In the rows, 128 means zero.
X: several groups of rows, each row roughly a mix of its group's hidden directions; one row fits no group
X (79 x 10)
[[127 131 132 136  70 133 107 153 136 103]
 [115 139 133  87 133 133  95 165 142 106]
 [118  85 173 144 134 142 112 108 131 133]
 [154  94 123  90 143 114 131 165 118 123]
 [171 156 150 119 119 135 151 148 131 159]
 [171 165 144 111 119 123 148 154 138 140]
 [127 120  98 145 150 146 136 147  90 164]
 [158 130 145 133 138 101 121 183 133 129]
 [166 100 123 111 170 123 144 151 122 121]
 [111 149 154  94 137 118 135  87 154 121]
 [ 94  96  93 149 137 141 113 107 107 133]
 [123 131 102 181 132 123 136 103 132  97]
 [117  83 148 158 110 120 138 155 129 105]
 [ 92 120  93 135  99 131 119 145 123 165]
 [123 149 120 137  88 128 122 123 153  80]
 [ 80 140 127 100 111 104 116 120 157 117]
 [163  91 136 128 158 122 147 148 136 100]
 [142 115 178 141 141 127 145  94 121 149]
 [152  87 139 111 136 109 134 169 129 108]
 [149 133 109 122 146 125 121 174 100 161]
 [186 155 133 122 138 139 148 138 121 143]
 [146 133  99 161 163 149 131  99 116 144]
 [ 81 133 142 115 138 122 127 176 129 119]
 [102 118 151 138 132 124 166 140 107 170]
 [132 120 161 114  79 129 155 116 125 152]
 [100 146 170 113 116 107 157 119 149 114]
 [157 112 146 117 124 123 134 125 159  77]
 [138 150 125 102  98 118 109 163 154 154]
 [140 140 127 118 163 105 124 161 112 169]
 [136 139  78 139 137 146 147 122  96 151]
 [117 108 153 134 118 125 140  94 157  87]
 [125 122  94 147 100 127 118 176 117 147]
 [ 95 106 120 124 101 120  86 147 148 141]
 [131 135  94 179 141 114 133 110 134 102]
 [126 136 123 103 170 109 130 134 110 173]
 [ 92 124 175 120 105 110 133 131 154 123]
 [120 133 141 101 121 103  95 135 165  96]
 [150 101 110 168 138 148 130 144  92 131]
 [ 64 129 116 125 105 109 135 126 136 126]
 [153 145 107 101 158 157  91 130 132 131]
 [ 85 116 151 147  95 128 147 128 129  99]
 [103 124 133 169  79 140 120 138 127 117]
 [168 142  98 109 154 124  93 130 140 121]
 [129 138 170 107 121 103 121 137 161  96]
 [125 123 124 129 140 158 138  88 113 175]
 [121 116 139 116 101 136 131  92 154  84]
 [ 88 111 147 118 115 106 100 127 156 103]
 [127 102 164  90 117 159 120 116 114 146]
 [154 151 124 137 140 151 137  88 152  98]
 [164 160 102 126 119 133 149 157 116 154]
 [122 105 121 127 161 115 137 156  98 166]
 [101 122 162  93 127 145 134 156 115 156]
 [121 119 102 134 159 138 138 138  91 170]
 [110 165 131 140  83 152 153 127 140 124]
 [149 158 100 106 155 146  95 143 140 125]
 [140 125 123  96 169 159  95 132 119 142]
 [126 128 147 106 154 118 112  92 148  89]
 [ 83 133 121 148 169 151 130 147 115 126]
 [124 117 165  96  78 126 132 130 135 124]
 [ 93  95 171 106 112 137 128 134 117 121]
 [ 94 142 155 120 110  97 150 138 147  98]
 [154  80 132 107 138 122 141 148 132  95]
 [134 114 137 153 123 106 169 115 111 168]
 [120 135 107 165 159  95 152 145 121 146]
 [148 147 121 120 121  80 144 159 138 153]
 [173 127 105 129 142 125  98 153 127  98]
 [123 145 133 119 153  99 120 155 113 176]
 [132 135 155  76 105 149 118 143 132 146]
 [143 117 109 167 152 142 138  87 112 139]
 [164 139  96 131 171 134 115 120 123 152]
 [139 170 110 147  93 158 110 125 132 120]
 [118 120 148 139  92 132 127 105 156  84]
 [157 153 104 131 157 118 138 140 123 172]
 [146 147  67 131 129 130 130 148 108 132]
 [110 109 132 169 114 137 161 146  98 143]
 [100 159 122 158 125 128 119 133 108 173]
 [113 115 126 190 130 142 140 142 111 139]
 [ 95 122 141 149 107 138 136  82 145 106]
 [164 112  99 109 120 146 123 168 109 119]]

one row of each group, then the others: which group is each in?
[ 77 119 161 124 116 154 144 142 116 129] -> J
[142 110  87 130 154 149  95 104 114 133] -> E
[172 137  96 136 138 155 126 160 112 128] -> A

[134 186 138 146 108 122 104 133 145 135] -> A
[108 159 159 159 127 115 128  96 156 125] -> A
[153 106 112 158 159 120 135  95 110 148] -> J
[135 111 156 115 102 112 125 130 158  83] -> A
[154 104 157  85 103 112 120 125 129 143] -> J
[160 117 123 163 122 135 140 171 102 128] -> E
[172 143  99 116 124 127 102 163 134 132] -> E
[112 159 109 160 107 163 123  99 123 134] -> A
[110  95 147 158 127 116 162 110 106 146] -> J
